In the rows, 128 means zero.
Where one turn sends some rows of the set: a few examples, then the rows asked:
Q89: [127 124 147 121 110 129 100 166 145 117 118  94 123 115 121 135 127 116
 114  95 106 153 181 128 151 128  84 139 147 141 106 129 135]
Q874: [106  86 132 116 142 115 101 113 113 121 154 147 130 122 132 102 114 129
 112 140 146 163 101 128 139 101 127 150  64 103 121 133 145]
Q459: [126 123 155 121 112 134 107 160 143 119 122  97 117 119 118 131 128 108
 111  98 104 154 176 127 150 126  84 146 156 149 113 132 131]
Q214: [101 116 120 122 159 126 137 129  96 132 162 160 124  58  98 126 100 104
 119 103 148 136 127 124 122  95 123 146  69 108 134 137 116]
Q344: [100 114 131  91 171 136 145 106 124 125 161 159 115 101 126 140 111  88
 104 143 154 167 116 113 127  97 110 155 101 100 123 139 150]
Q508: [125 124 157 122 113 136 108 157 145 117 123  99 118 117 117 133 127 103
 111  99 106 153 177 126 149 122  82 148 158 149 114 135 132]
Q753: [119 108  99 125 164 109 151 144  84 135 130 152 113  95 121 122 109 140
  97  94 119 134 148 144 119 110 125 133  66  91 136 117 107]
Q850: [105  94 124  94 155 120 129 117 125 123 152 144 112 137 143 120 125 120
  97 150 144 183 105 125 141 117 118 149  91  89 112 124 156]
Q560: [110  93 100 103 149 105 139 151 108 131 145 136 101 124 135 116 134 142
  95 123 132 176 115 136 144 144 126 135  84  77 107 106 132]
Q488: [100 105 137 116 157 130 118 103 111 123 162 160 133  90 114 120 101 101
 117 133 154 150 112 119 127  81 120 157  71 112 131 144 140]
Q409: [126 124 152 122 112 133 111 164 141 119 122  98 116 114 116 133 127 107
 112  94 103 153 178 128 149 127  84 145 156 149 113 131 128]
Q147: [126 130 143 122 115 132 106 169 142 119 121  96 123 104 115 140 125 113
 116  88 107 147 186 127 149 128  83 137 148 142 107 131 129]
Q382: [123 129 155 119 117 137 101 152 150 115 123 101 128 111 118 142 121 101
 118 100 113 151 181 121 147 114  79 144 152 148 109 139 140]
Q569: [124 134 149 120 119 137 107 161 145 119 122 101 125 100 113 144 120 103
 118  91 111 144 186 124 146 120  80 143 150 146 109 136 131]
Q682: [100 127 111 100 175 132 168 134 106 135 161 159 106  66 105 148 109  90
 104 111 146 152 133 118 121 111 113 144  98  95 126 132 123]
Q732: [113 110 134 114 174 131 137  95 107 124 140 165 131 112 133 129  96 109
 101 133 138 143 133 129 114  70 116 153  78 108 143 142 140]
Q888: [126 124 153 119 112 133  96 156 151 115 120  96 126 118 123 136 125 111
 116 103 110 154 177 125 151 121  82 143 149 145 107 134 141]
Q182: [107 104 102 127 147 108 133 153  88 135 153 148 116  73 103 111 113 134
 115  92 136 141 127 134 131 120 131 135  60  96 124 120 105]
Q969: [122  90 105 122 153 103 131 134  93 127 126 145 116 134 141 107 117 156
  93 115 119 151 132 149 129 113 128 137  65  89 128 113 125]
Q194: [125 126 153 122 114 135 112 162 140 119 122  99 116 111 114 135 126 104
 112  94 105 150 180 126 148 126  83 147 157 149 115 133 128]
Q833: [113 122 116 118 177 126 155 121  92 132 139 165 122  82 115 136  96 110
 102 104 132 129 148 132 110  84 118 144  76 103 146 134 116]
Q618: [106 113  92 106 161 113 164 161  96 138 151 145  96  81 111 132 124 123
  99  98 132 157 133 131 131 140 123 133  88  80 115 111 112]
Q548: [124 127 157 121 115 137 111 158 143 119 124 100 117 111 115 136 126 101
 111  98 106 151 178 124 147 122  82 148 158 151 114 136 131]
Q577: [110  84 110 125 136 102 111 143  98 128 149 139 120 111 124  97 121 150
 111 115 135 157 110 139 142 124 132 138  57  92 116 117 124]
Q151: [118  93 127 115 160 116 122 104 108 122 132 152 127 145 149 111 109 136
  95 140 131 157 123 139 127  90 121 148  71  99 133 129 145]

Q548 moves to Q409
Q344 moves to Q618
Where do these go?
Q382 moves to Q147
Q969 moves to Q732
Q488 moves to Q182

